Small tables with named rows and columns. After each table, cells are looked up by row and column.

Table voz
,datev,bor,gifidun,ramidu,rasulin
muze,65,187,173,101,143
simefeb,108,239,112,81,147
pugu,113,96,159,136,115
fudova,155,151,136,115,136
guzipo,207,89,112,139,115
ton,141,78,101,143,93
sudido,125,109,51,131,78
diro,65,186,173,101,144
novame,123,107,50,132,79

guzipo, ramidu -> 139
ton, rasulin -> 93
pugu, gifidun -> 159
novame, gifidun -> 50
simefeb, bor -> 239
simefeb, gifidun -> 112
guzipo, datev -> 207

tav
      pakonem  zefase    viz  zazip  sagono
maz     7.452   5.273  5.415  6.739   6.976
sur     6.167   4.481  6.574  5.016   5.540
ker     4.870   5.274  5.278  5.294   7.146
vus     7.691   3.772  7.623  4.624   4.240
pufi    0.549   5.169  4.937  1.773   7.568
golu    7.650   3.745  7.660  4.863   4.194
kom     5.324   5.273  5.355  5.717   7.050

golu, sagono: 4.194
vus, zazip: 4.624
kom, viz: 5.355
ker, zefase: 5.274
sur, zefase: 4.481
sur, sagono: 5.540

vug =
|  | kir | lagi | naran | lutipot | tepesib | rol | guresel | bulo | dutop | mafu |
|---|---|---|---|---|---|---|---|---|---|---|
| zeto | 0.67 | 37.01 | 13.89 | 6.48 | -2.85 | 22.99 | 39.13 | -4.07 | 28.66 | 9.02 |
| kol | 26.87 | 18.44 | 12.49 | 8.55 | 2.64 | 0.34 | 36.58 | 1.29 | 1.90 | -4.43 |
| migeged | -6.01 | 6.13 | -4.37 | -6.91 | 25.50 | 2.41 | 12.96 | -5.70 | -1.05 | -3.67 |
| zim | -10.01 | 0.43 | -12.90 | 5.58 | 9.33 | 0.87 | -0.54 | 1.52 | -18.09 | 2.46 |
| pagukeg | 24.77 | -11.13 | 15.53 | 10.40 | -23.11 | -5.85 | -14.33 | 14.08 | 6.03 | 4.49 |
| puv | -30.89 | 57.42 | -24.87 | 65.76 | -63.81 | 40.18 | 32.76 | 14.64 | -33.67 | 40.35 |
| pog | 44.54 | 14.43 | 32.71 | 24.65 | -45.62 | 4.44 | 17.02 | 16.75 | 22.06 | 9.51 |
| kurob | 26.68 | 21.33 | 22.34 | 4.62 | -2.88 | 6.46 | 34.28 | 0.85 | 22.48 | -0.78 |
| lubob | 51.48 | 7.30 | 21.43 | 18.71 | -18.12 | -10.56 | 28.03 | 11.92 | -4.78 | -5.48 |
| fof | 9.81 | -19.63 | 16.50 | -38.13 | 47.96 | -10.84 | -7.55 | -9.96 | 31.78 | -17.18 |

mafu of lubob = -5.48
tepesib of fof = 47.96
bulo of puv = 14.64
lutipot of lubob = 18.71
tepesib of pog = -45.62
dutop of lubob = -4.78
rol of lubob = -10.56
kir of fof = 9.81
naran of kurob = 22.34
guresel of lubob = 28.03
mafu of zeto = 9.02
lagi of migeged = 6.13
mafu of migeged = -3.67
lagi of lubob = 7.30
guresel of zim = -0.54
dutop of puv = -33.67
tepesib of zim = 9.33
lagi of pog = 14.43
guresel of kol = 36.58

